In the data rows, 128 means zero.
Here are some numbered points:
[126,121,083,150,159,125,043,114,147,177,113,068,159,154,147,151,130,218,081,108,129,131,037,078] 0
[079,083,116,141,166,174,042,074,144,178,114,137,111,190,107,094,110,207,088,067,098,155,125,153] 1
[073,072,133,141,155,184,059,079,140,172,115,156,113,185,098,083,105,198,095,066,092,160,150,167] 2
[075,071,138,140,155,184,062,075,139,166,117,162,108,183,095,084,111,184,101,064,088,168,162,177] 3
[073,068,146,146,150,183,068,073,138,165,117,170,108,180,093,085,108,185,104,065,099,172,164,177] 4
[080,070,152,146,147,182,075,068,147,167,120,176,104,184,092,091,120,186,102,059,112,177,158,175] 5
[082,059,145,152,139,178,068,057,133,161,106,180,100,167,081,112,135,178,105,057,112,180,152,171] 6
[115,048,140,158,118,148,095,033,113,128,092,160,094,129,068,163,173,167,108,070,178,196,116,143] 7
[180,134,104,153,074,080,149,119,087,068,109,111,117,065,129,201,184,097,124,145,195,145,063,070] 8
[187,162,110,139,080,068,159,146,099,075,126,095,145,067,150,201,162,086,119,171,178,121,066,068] 9
[186,170,116,136,087,063,156,160,098,078,138,090,154,074,162,192,158,083,122,176,166,116,064,066] 10
[183,178,112,139,093,067,156,168,104,082,142,088,159,070,166,190,155,086,122,180,166,113,068,066] 11
[187,178,112,145,099,071,155,169,110,093,145,083,162,071,169,188,151,096,122,182,167,114,061,063] 12
[185,179,106,147,105,073,142,170,115,100,141,077,167,080,174,189,156,107,118,175,166,108,048,061] 13
[176,166,091,152,131,085,108,153,137,125,132,066,170,099,173,185,155,147,106,161,160,104,021,053] 14
[071,069,146,147,152,183,065,073,138,163,117,171,112,176,094,082,108,183,103,067,093,170,163,177] 15
[065,055,136,150,145,168,061,075,129,164,114,168,111,161,090,078,113,171,107,058,087,173,159,173] 16
[062,050,139,148,140,156,059,055,135,151,111,159,103,151,078,084,119,168,105,044,109,173,138,148] 17
[071,048,121,150,112,129,085,052,135,092,087,120,113,103,056,126,152,124,090,031,147,160,091,112] 18
[141,104,101,145,089,054,128,094,100,074,117,088,130,045,119,168,161,081,116,106,171,125,048,055] 19
[167,149,114,137,079,059,150,136,103,072,130,084,146,060,147,185,161,079,120,154,171,115,054,053] 20
[181,162,115,139,088,065,155,157,100,074,135,087,159,062,162,187,154,084,119,167,167,114,063,061] 21
[188,172,112,144,090,075,157,168,105,082,139,087,158,072,173,192,153,087,124,176,165,113,062,066] 22
[191,183,114,139,088,073,161,170,108,091,141,095,162,079,175,194,157,097,121,187,167,113,069,072] 23
[202,187,113,145,105,091,154,169,118,105,139,095,170,087,175,206,159,113,111,188,173,113,068,070] 24
[202,189,094,145,131,124,142,173,126,135,128,092,171,129,178,215,165,166,111,193,182,125,065,093] 25
[154,128,112,151,168,187,081,109,151,204,114,130,140,200,139,176,132,241,084,133,150,163,117,170] 26
New points follow, each followed by the numbers of its two nearest points above, looking only along the 2 directions in which the numbered points spread most, nearest first.
[144,110,107,137,085,055,125,107,099,069,119,082,133,050,125,165,167,081,118,124,166,122,047,044] 19 8
[059,070,112,146,163,153,048,081,152,176,110,115,129,170,099,088,111,201,079,061,095,133,089,125] 1 2
[175,150,110,138,080,062,153,135,097,072,125,089,142,058,141,192,163,081,118,159,176,119,059,061] 20 9
[067,057,104,146,133,102,040,063,137,132,103,093,119,108,098,100,126,153,096,049,112,133,059,081] 7 18
[206,162,110,153,122,165,155,133,122,138,107,139,137,159,141,238,189,188,109,178,197,173,113,141] 0 25
[117,087,141,156,157,202,101,075,140,175,106,176,110,199,097,141,133,206,109,094,124,190,173,190] 1 2
[122,092,127,152,146,199,091,068,137,182,104,170,105,191,092,151,142,214,108,089,127,192,163,182] 1 2
[097,091,132,144,162,202,068,083,146,177,107,163,114,200,105,111,115,213,095,089,110,171,159,182] 1 2
[189,182,109,144,103,077,154,174,114,097,143,085,166,082,175,196,155,103,122,184,170,112,061,067] 13 23
[132,129,096,155,143,084,067,119,134,132,127,058,165,099,148,160,148,152,102,114,159,108,009,039] 14 13
[104,097,103,147,114,064,079,099,118,106,112,071,142,065,130,136,147,115,111,093,146,118,017,036] 19 8
[196,187,103,136,102,095,160,177,123,101,143,093,166,101,174,209,157,131,129,196,180,121,062,085] 24 13
[135,098,142,138,162,207,106,077,138,177,101,189,117,198,095,154,155,217,097,103,149,184,154,170] 1 2
[212,190,115,136,097,119,167,158,109,106,116,110,152,107,160,225,182,134,110,196,195,142,093,108] 14 24
[169,160,084,153,157,149,082,140,153,174,123,085,166,162,163,194,152,220,081,152,155,133,048,097] 0 25
[204,183,093,139,134,131,136,151,129,137,120,108,160,139,161,231,177,186,115,204,182,132,077,114] 25 14
[175,174,110,147,088,063,155,167,102,079,141,091,156,063,171,181,150,081,125,176,165,114,065,068] 10 11
[090,080,135,145,151,195,069,076,130,187,124,146,111,203,107,130,127,211,093,096,108,170,158,190] 1 2
[066,080,105,158,151,112,035,072,149,154,124,083,118,147,115,108,144,182,084,063,118,127,051,082] 7 1
[154,146,107,144,087,053,131,139,109,079,133,069,145,059,152,171,155,084,118,142,161,117,039,047] 20 9
[065,050,106,151,141,101,041,054,137,130,111,093,115,103,094,104,128,151,097,056,122,144,071,080] 7 18
[208,184,110,144,098,098,164,167,110,100,130,102,155,098,166,223,169,120,120,191,187,125,075,094] 24 13
[187,149,114,154,132,181,133,111,134,160,098,156,132,182,123,222,174,212,102,159,190,184,126,164] 0 26
[086,087,125,154,159,191,053,091,159,196,108,153,122,200,108,112,112,214,091,083,105,152,135,158] 1 2
[173,155,098,163,111,194,141,095,136,151,085,152,144,157,123,217,214,192,123,150,174,185,129,166] 0 26
[074,051,131,159,125,148,074,042,144,114,096,141,108,110,075,118,166,140,109,031,161,185,124,129] 7 18
[192,130,106,152,086,109,153,094,101,080,098,129,113,102,107,232,190,131,115,153,219,161,086,099] 8 19
[154,107,103,145,079,067,137,094,101,072,106,096,122,059,113,186,175,092,115,115,190,141,050,062] 19 8
[130,112,098,138,099,045,111,104,117,088,123,076,147,060,136,150,158,100,115,111,147,111,027,035] 8 19
[167,148,109,138,084,059,150,140,100,075,132,080,150,055,148,179,161,076,119,160,168,116,056,056] 20 9
[189,172,113,138,084,070,162,163,097,081,132,091,152,069,161,198,155,083,122,178,171,117,073,073] 10 11
[145,135,116,148,166,194,102,122,164,192,109,174,129,202,123,174,157,239,105,142,169,158,131,175] 26 0
[056,046,136,144,140,142,054,050,136,144,117,152,106,146,074,082,119,163,108,046,104,171,135,133] 17 6
[078,049,114,146,108,086,068,049,123,100,101,107,104,086,082,118,151,123,106,054,138,148,065,075] 18 7
